In the data rows, the value 128 means zero.
Some points:
[48, 114, 125, 144, 117, 173, 149, 85, 107, 113, 112, 193, 114, 95, 94, 211, 106, 159, 107, 87, 217, 139, 147, 46, 124, 103, 82, 119, 132, 214, 112, 161, 137, 105, 111, 142, 110, 208, 185, 145, 103, 120, 188, 149, 112]
[106, 3, 118, 160, 75, 167, 204, 94, 103, 136, 136, 88, 161, 150, 114, 126, 140, 169, 113, 102, 106, 105, 106, 182, 80, 132, 128, 152, 125, 68, 110, 155, 73, 145, 155, 110, 110, 120, 175, 162, 65, 172, 111, 55, 150]
[152, 105, 144, 90, 189, 85, 111, 171, 124, 157, 97, 186, 110, 160, 103, 147, 178, 93, 185, 70, 148, 119, 80, 110, 83, 146, 158, 200, 173, 178, 91, 129, 82, 80, 111, 108, 134, 145, 38, 128, 103, 110, 79, 84, 167]
[164, 145, 226, 154, 183, 106, 115, 112, 104, 129, 92, 105, 148, 85, 96, 88, 100, 160, 199, 171, 147, 80, 41, 117, 66, 138, 70, 90, 74, 97, 121, 109, 117, 172, 119, 158, 80, 148, 122, 156, 120, 164, 143, 171, 99]
[162, 86, 179, 73, 140, 149, 157, 139, 168, 157, 157, 117, 156, 94, 155, 124, 117, 88, 102, 87, 147, 156, 185, 43, 157, 61, 83, 75, 107, 115, 61, 79, 120, 173, 144, 102, 162, 52, 102, 172, 149, 97, 136, 177, 250]
[97, 77, 126, 165, 45, 116, 106, 118, 175, 127, 98, 103, 64, 189, 97, 163, 140, 48, 227, 164, 111, 149, 177, 76, 54, 152, 145, 77, 96, 92, 161, 117, 123, 151, 118, 183, 131, 124, 115, 70, 123, 89, 88, 161, 108]
[83, 147, 149, 127, 76, 114, 73, 146, 112, 136, 157, 171, 165, 137, 213, 162, 112, 230, 120, 145, 57, 118, 154, 122, 92, 130, 178, 124, 69, 151, 119, 60, 122, 84, 84, 132, 101, 148, 138, 129, 67, 132, 110, 142, 165]
[65, 83, 49, 125, 120, 119, 104, 231, 196, 88, 141, 76, 178, 31, 90, 108, 140, 165, 106, 122, 179, 170, 97, 175, 102, 122, 127, 144, 132, 158, 106, 198, 101, 123, 125, 124, 145, 98, 58, 104, 118, 175, 158, 205, 99]
[80, 124, 164, 188, 157, 123, 95, 110, 119, 137, 189, 179, 177, 98, 108, 92, 160, 84, 185, 154, 140, 86, 161, 168, 229, 145, 151, 59, 185, 108, 158, 186, 67, 63, 78, 123, 143, 108, 136, 127, 153, 140, 139, 157, 157]
[126, 165, 126, 171, 145, 105, 123, 188, 168, 161, 153, 144, 106, 183, 176, 92, 84, 92, 83, 77, 157, 76, 153, 124, 38, 166, 194, 150, 96, 92, 119, 152, 107, 116, 122, 136, 129, 123, 190, 170, 178, 64, 158, 149, 89]
[163, 150, 109, 150, 184, 208, 176, 117, 163, 91, 222, 71, 116, 61, 112, 149, 82, 133, 170, 138, 61, 158, 117, 113, 134, 118, 196, 91, 182, 157, 51, 124, 119, 106, 168, 113, 68, 158, 111, 157, 112, 121, 89, 113, 92]
[166, 96, 129, 39, 64, 124, 77, 128, 131, 187, 156, 163, 172, 157, 120, 105, 114, 111, 205, 83, 132, 183, 123, 132, 177, 175, 109, 174, 125, 142, 184, 127, 162, 143, 171, 142, 76, 145, 187, 196, 162, 199, 78, 172, 91]
[194, 89, 145, 184, 141, 119, 80, 166, 109, 130, 62, 153, 115, 152, 96, 156, 97, 116, 115, 141, 103, 91, 161, 152, 91, 77, 175, 128, 185, 182, 186, 75, 136, 159, 130, 22, 143, 120, 186, 83, 143, 186, 132, 168, 132]
[111, 131, 81, 111, 122, 117, 214, 114, 111, 191, 98, 86, 95, 68, 211, 155, 67, 87, 112, 118, 102, 49, 123, 93, 150, 148, 112, 62, 132, 146, 200, 175, 186, 132, 141, 133, 141, 162, 80, 128, 159, 173, 87, 136, 181]
[121, 108, 118, 125, 140, 174, 139, 99, 176, 189, 56, 139, 147, 94, 87, 140, 145, 215, 132, 156, 122, 120, 129, 158, 218, 145, 163, 141, 86, 140, 164, 76, 121, 144, 116, 105, 116, 98, 78, 157, 202, 0, 147, 87, 98]
[181, 168, 81, 149, 57, 145, 121, 106, 80, 146, 218, 162, 176, 107, 103, 129, 199, 82, 104, 83, 104, 88, 56, 125, 138, 44, 149, 128, 89, 97, 130, 105, 105, 192, 145, 190, 105, 161, 98, 53, 145, 114, 197, 128, 112]
[166, 88, 140, 130, 101, 89, 161, 82, 73, 122, 147, 157, 79, 78, 175, 76, 142, 133, 83, 187, 199, 154, 139, 108, 145, 132, 186, 133, 93, 149, 101, 154, 148, 127, 118, 90, 123, 51, 119, 116, 72, 105, 98, 123, 20]
[182, 150, 137, 98, 122, 157, 146, 134, 177, 109, 148, 126, 139, 142, 107, 107, 172, 195, 128, 105, 147, 57, 192, 196, 117, 110, 39, 144, 137, 176, 114, 125, 137, 65, 141, 197, 173, 110, 172, 51, 122, 98, 38, 117, 104]
[78, 208, 162, 139, 116, 115, 134, 183, 118, 135, 100, 193, 134, 88, 132, 134, 128, 125, 125, 158, 115, 117, 122, 108, 174, 172, 102, 148, 196, 47, 67, 100, 100, 171, 238, 125, 152, 131, 143, 54, 112, 138, 97, 155, 114]
[100, 231, 143, 61, 92, 171, 88, 99, 108, 138, 91, 71, 59, 110, 114, 170, 139, 91, 104, 142, 95, 84, 163, 185, 137, 105, 109, 136, 103, 128, 70, 179, 160, 89, 185, 82, 124, 44, 88, 204, 137, 154, 189, 109, 159]
[125, 133, 127, 53, 141, 164, 70, 72, 156, 67, 85, 98, 114, 121, 165, 122, 169, 112, 38, 123, 178, 106, 54, 81, 105, 165, 177, 92, 194, 85, 173, 62, 113, 116, 93, 129, 115, 146, 185, 100, 158, 160, 161, 71, 141]
[183, 133, 89, 242, 89, 153, 98, 159, 134, 53, 170, 122, 161, 153, 153, 140, 145, 99, 113, 192, 151, 141, 152, 98, 117, 177, 27, 177, 101, 110, 129, 109, 170, 64, 140, 105, 141, 156, 72, 181, 173, 135, 142, 60, 137]
[138, 108, 151, 146, 225, 116, 138, 171, 85, 115, 114, 139, 105, 95, 193, 148, 155, 145, 121, 110, 131, 214, 156, 204, 120, 160, 132, 151, 133, 116, 196, 148, 179, 126, 179, 217, 47, 94, 141, 101, 108, 96, 169, 116, 169]
[117, 108, 78, 133, 191, 73, 53, 103, 141, 87, 79, 128, 165, 213, 147, 103, 92, 119, 105, 158, 89, 130, 110, 123, 178, 58, 138, 90, 125, 183, 97, 176, 96, 158, 187, 207, 167, 137, 162, 178, 115, 129, 116, 70, 94]
[110, 147, 77, 86, 211, 78, 109, 109, 61, 122, 171, 122, 128, 181, 51, 131, 135, 191, 97, 86, 113, 150, 182, 103, 100, 177, 107, 84, 112, 98, 143, 129, 177, 158, 118, 66, 163, 127, 73, 110, 121, 140, 113, 90, 92]
[95, 159, 153, 163, 127, 134, 151, 117, 168, 79, 78, 122, 128, 193, 143, 83, 132, 122, 161, 42, 152, 168, 49, 175, 179, 79, 143, 112, 102, 117, 101, 131, 239, 119, 87, 57, 125, 147, 123, 111, 115, 120, 107, 122, 113]
[152, 140, 138, 125, 107, 67, 151, 69, 129, 166, 173, 85, 106, 195, 136, 151, 80, 161, 105, 169, 134, 161, 67, 141, 106, 74, 52, 192, 221, 85, 211, 146, 94, 108, 104, 111, 155, 140, 125, 127, 82, 65, 142, 194, 163]
[147, 195, 136, 84, 116, 144, 208, 196, 128, 149, 117, 82, 151, 185, 105, 137, 179, 86, 144, 187, 101, 161, 134, 103, 175, 182, 144, 130, 119, 151, 149, 131, 123, 191, 31, 137, 154, 145, 207, 144, 60, 130, 185, 81, 119]
[98, 123, 109, 100, 122, 106, 162, 95, 87, 94, 95, 130, 47, 96, 119, 63, 61, 101, 123, 157, 72, 179, 182, 150, 125, 118, 133, 206, 90, 131, 89, 95, 98, 131, 54, 168, 179, 167, 102, 96, 235, 187, 118, 148, 184]
These points spread out most along one direction. Take the direction at right angles to it along which they spread out most. Go by this last direction. How far along it is each point below, from 0 to 99? 50 is the average, and the first point above lies past it. One standard deviation of the points above along it is 16.
[138, 108, 151, 146, 225, 116, 138, 171, 85, 115, 114, 139, 105, 95, 193, 148, 155, 145, 121, 110, 131, 214, 156, 204, 120, 160, 132, 151, 133, 116, 196, 148, 179, 126, 179, 217, 47, 94, 141, 101, 108, 96, 169, 116, 169] 63
[95, 159, 153, 163, 127, 134, 151, 117, 168, 79, 78, 122, 128, 193, 143, 83, 132, 122, 161, 42, 152, 168, 49, 175, 179, 79, 143, 112, 102, 117, 101, 131, 239, 119, 87, 57, 125, 147, 123, 111, 115, 120, 107, 122, 113] 58
[117, 108, 78, 133, 191, 73, 53, 103, 141, 87, 79, 128, 165, 213, 147, 103, 92, 119, 105, 158, 89, 130, 110, 123, 178, 58, 138, 90, 125, 183, 97, 176, 96, 158, 187, 207, 167, 137, 162, 178, 115, 129, 116, 70, 94] 59
[106, 3, 118, 160, 75, 167, 204, 94, 103, 136, 136, 88, 161, 150, 114, 126, 140, 169, 113, 102, 106, 105, 106, 182, 80, 132, 128, 152, 125, 68, 110, 155, 73, 145, 155, 110, 110, 120, 175, 162, 65, 172, 111, 55, 150] 63
[166, 96, 129, 39, 64, 124, 77, 128, 131, 187, 156, 163, 172, 157, 120, 105, 114, 111, 205, 83, 132, 183, 123, 132, 177, 175, 109, 174, 125, 142, 184, 127, 162, 143, 171, 142, 76, 145, 187, 196, 162, 199, 78, 172, 91] 46
[164, 145, 226, 154, 183, 106, 115, 112, 104, 129, 92, 105, 148, 85, 96, 88, 100, 160, 199, 171, 147, 80, 41, 117, 66, 138, 70, 90, 74, 97, 121, 109, 117, 172, 119, 158, 80, 148, 122, 156, 120, 164, 143, 171, 99] 51
[182, 150, 137, 98, 122, 157, 146, 134, 177, 109, 148, 126, 139, 142, 107, 107, 172, 195, 128, 105, 147, 57, 192, 196, 117, 110, 39, 144, 137, 176, 114, 125, 137, 65, 141, 197, 173, 110, 172, 51, 122, 98, 38, 117, 104] 70
[78, 208, 162, 139, 116, 115, 134, 183, 118, 135, 100, 193, 134, 88, 132, 134, 128, 125, 125, 158, 115, 117, 122, 108, 174, 172, 102, 148, 196, 47, 67, 100, 100, 171, 238, 125, 152, 131, 143, 54, 112, 138, 97, 155, 114] 52
[100, 231, 143, 61, 92, 171, 88, 99, 108, 138, 91, 71, 59, 110, 114, 170, 139, 91, 104, 142, 95, 84, 163, 185, 137, 105, 109, 136, 103, 128, 70, 179, 160, 89, 185, 82, 124, 44, 88, 204, 137, 154, 189, 109, 159] 38
[125, 133, 127, 53, 141, 164, 70, 72, 156, 67, 85, 98, 114, 121, 165, 122, 169, 112, 38, 123, 178, 106, 54, 81, 105, 165, 177, 92, 194, 85, 173, 62, 113, 116, 93, 129, 115, 146, 185, 100, 158, 160, 161, 71, 141] 37
[166, 88, 140, 130, 101, 89, 161, 82, 73, 122, 147, 157, 79, 78, 175, 76, 142, 133, 83, 187, 199, 154, 139, 108, 145, 132, 186, 133, 93, 149, 101, 154, 148, 127, 118, 90, 123, 51, 119, 116, 72, 105, 98, 123, 20] 65
[98, 123, 109, 100, 122, 106, 162, 95, 87, 94, 95, 130, 47, 96, 119, 63, 61, 101, 123, 157, 72, 179, 182, 150, 125, 118, 133, 206, 90, 131, 89, 95, 98, 131, 54, 168, 179, 167, 102, 96, 235, 187, 118, 148, 184] 17
